Each path is a new rotation, seen through one point. The rows after it are directions, each followed by how far the rotation turns it, in degrees a step (0 if it stays put).
Each turn is a multiple of 5 degrees from 10 to 175, or 0.
Each row of a path follows its step; steps can be skipped.
Path 1:
step 0: [ 0.30 -1.95  2.43 -1.23 -2.69  0.79  0.41 -1.42 -1.45 -1.36  1.99 -0.26
  0.39  0.07 -0.04 -0.07  3.47 -0.13 -0.65  0.00  0.82  2.19 -1.30 -0.55
 -0.45 -1.59  0.76  0.57  1.26  0.44 -0.20  0.86 -1.29  1.48 -1.02 -1.39
 -1.31  0.56  0.94  1.28  0.67 -0.99 -0.37  2.22 -0.69  1.29  0.02  1.18
  0.73]
step 2: [-0.46  0.30 -0.69 -1.82 -1.17  1.18  0.31  2.00  1.40 -1.75  1.01 -0.15
  2.41  0.08  0.28  0.46 -0.09  2.05  1.86 -0.08  1.07  1.51 -0.12  2.33
 -1.44  2.37  0.57  1.53 -0.10 -0.61 -1.57  0.43 -0.12  1.25  0.56 -0.98
 -1.17 -0.99 -1.01 -0.20 -2.79  1.54 -1.24 -0.48 -0.91 -1.69 -0.76 -1.04
 -0.56]
step 3: [-0.26 -0.32  3.04 -0.22 -2.39  1.18 -2.36 -1.52  1.41  0.35  0.22  0.28
  0.52 -0.32  0.12 -0.74 -0.56  0.71  0.50  0.68  2.45 -0.74  1.84  0.68
 -0.18  1.73 -0.05  1.97 -1.71 -0.86 -1.40 -1.41 -1.06 -0.19  0.87 -1.74
 -0.94 -0.27  0.75 -2.34 -0.02  0.65  0.78 -0.87 -0.52  0.75 -2.71 -0.21
  0.91]
step 4: [-0.07 -1.38  2.67 -1.73 -1.80  1.35  0.87 -0.48 -1.45 -1.01  1.32 -3.42
  0.60  0.04  0.62  2.11  1.04  0.54 -0.89  0.70 -0.09 -1.57  1.55 -0.93
 -0.76 -0.39 -0.02 -0.68 -0.70  0.87 -1.40 -0.07  0.57 -0.19  0.19 -1.11
 -0.23  0.94 -0.89 -0.87 -0.79 -1.14  2.34  1.23 -1.09 -0.05 -1.22  2.37
  1.75]
step 6: [ 1.12  0.58 -0.59 -0.13 -0.48 -1.58  1.89  1.11 -1.25 -1.76 -0.44 -0.28
  0.91  0.88 -1.89 -0.16 -0.95  1.42  0.06  1.66  2.26  1.46 -0.83  1.48
 -0.58  0.94 -1.27 -1.99 -0.84 -1.03 -0.75 -0.51  0.77  1.59  0.78  0.99
 -2.57 -0.42  1.13 -1.04 -2.52  0.21 -1.19  0.67 -0.39  0.28 -2.78  0.47
 -1.16]
step 7: [ 0.20  0.66  1.43 -1.18 -1.96  0.16 -0.42  0.13  1.13 -0.01  0.72  0.92
 -0.34 -0.63  0.56 -1.15 -1.76  0.30  1.08  1.27  1.40 -1.63  1.69 -0.17
  0.07 -2.09 -1.87 -1.74 -0.46  0.82  0.46  1.29 -1.83  1.98 -0.73  0.52
 -0.65  0.89  0.99 -1.58  0.08  0.61  0.13  0.07  0.18  1.29 -4.18 -1.36
 -1.20]
step 8: [ 0.71 -0.24  0.73 -2.73 -3.19  0.61  1.36 -0.79 -0.24  0.29  1.39 -1.48
  0.00  0.63  0.65  0.42  0.76  1.40  1.12  0.66 -0.28 -0.93 -0.22  0.14
  0.38 -0.81 -1.87 -0.70 -0.85  0.87 -0.63  2.17  1.71 -0.64 -1.88  3.56
  1.55  1.24 -0.49 -2.18  0.62  0.79  1.13  0.02 -1.01  0.56  0.45  0.28
  0.37]
step 10: [ 0.37  0.26  0.14 -0.20  0.26 -0.90  1.53  0.04 -2.49 -0.24  1.31 -2.16
  1.23 -1.26 -1.80 -2.05 -1.16  0.84  0.05  1.64  0.37  2.39 -2.14  0.63
  1.04 -0.06  0.36  1.80 -0.61  1.09  1.17 -1.08 -0.39 -1.26  0.69  1.29
  0.50  0.24  0.71  0.42 -1.16 -0.18 -0.72 -1.37 -0.13 -0.83 -4.01  0.28
 -0.39]
step 11: [ 0.91 -0.26  1.43 -2.19  0.19 -0.98 -1.43 -1.21 -0.14 -0.91  1.66  0.30
  1.07 -3.15  0.93 -0.40 -0.59  1.54  2.38  0.54 -0.96 -0.55 -0.87  0.78
 -0.94 -1.30  0.09 -0.23  1.49  2.13  0.88 -0.27 -1.41  0.89  1.42  0.32
  0.38 -0.59  0.17  0.95  0.43  1.72 -0.16  1.58 -1.37 -0.59 -2.66 -2.44
  0.51]
[ 0.19  0.40 -0.13 -0.35  0.24 -0.47 -0.34 -0.64  0.12 -0.45  0.05 -0.05
 -0.84 -0.36 -0.06 -0.22  0.21  0.31  0.17  0.43  0.41 -0.24  0.60 -0.38
  0.03  0.29 -0.33  0.21  0.48 -0.13 -0.09  0.49 -0.53 -0.63  0.00 -0.47
 -0.48  0.11 -0.01 -0.31  0.47  0.37 -0.23 -0.06 -0.63 -0.50 -0.52 -0.19
 -0.28] : 90
[-0.70 -0.12  0.08  0.23 -0.55  0.45 -0.54 -0.35  0.62 -0.66 -0.20 -0.01
 -0.15  0.19 -0.18  0.22  0.08  0.22 -0.62 -0.35  0.37  0.74  0.09 -0.09
 -0.15 -0.48  0.24 -0.41  0.14 -0.35 -0.39  0.24 -0.20 -0.20 -0.04 -0.27
 -0.01 -0.43 -0.19 -0.49 -0.84 -0.61  0.13 -0.04  0.06 -0.56  0.09 -0.23
  0.32] : 20
[-0.39  0.25  0.23  0.29 -0.01 -0.18  0.02  0.48  0.18  0.27  0.71  0.03
 -0.11 -0.48  0.39  0.32 -0.48  0.22 -0.27  0.21 -0.44 -0.18 -0.01 -0.26
  0.70 -0.81  0.41  0.12  0.20  0.22  0.00  0.35 -0.19  0.33  0.51 -0.02
  0.26  0.76  0.25 -0.25 -0.13 -0.04  0.56  0.35 -0.43 -0.71 -0.06  0.59
 -0.35] : 110
[-0.48 -0.21 -0.84 -0.31 -0.43 -0.33 -0.64 -0.30 -0.41 -0.31  0.48  0.08
  0.22 -0.23  0.37 -0.54  0.20 -0.06  0.76 -0.27  0.05  0.11 -0.66 -0.06
  0.63 -0.15  0.44  0.59  0.49  0.14 -0.45 -0.15 -0.41 -0.19 -0.39  0.30
  0.29  0.15  0.04  0.38 -0.19 -0.47 -0.21 -0.25 -0.11  0.43 -0.01  0.00
  0.05] : 35
[-0.11  0.79 -0.27  0.03  0.35 -0.47 -0.04  0.04 -0.08 -0.09 -0.36  0.09
 -0.22 -0.12  0.03  0.29 -0.27  0.13  0.47  0.16 -0.27  0.11  0.00  0.02
 -0.15 -0.36  0.05 -0.89  0.01 -0.08 -0.68 -0.12  0.20 -0.02 -0.88 -0.63
 -0.04 -0.27  0.55 -0.43  0.06 -0.19  0.18  0.58  0.28  0.83 -0.09  0.77
 -0.05] : 45
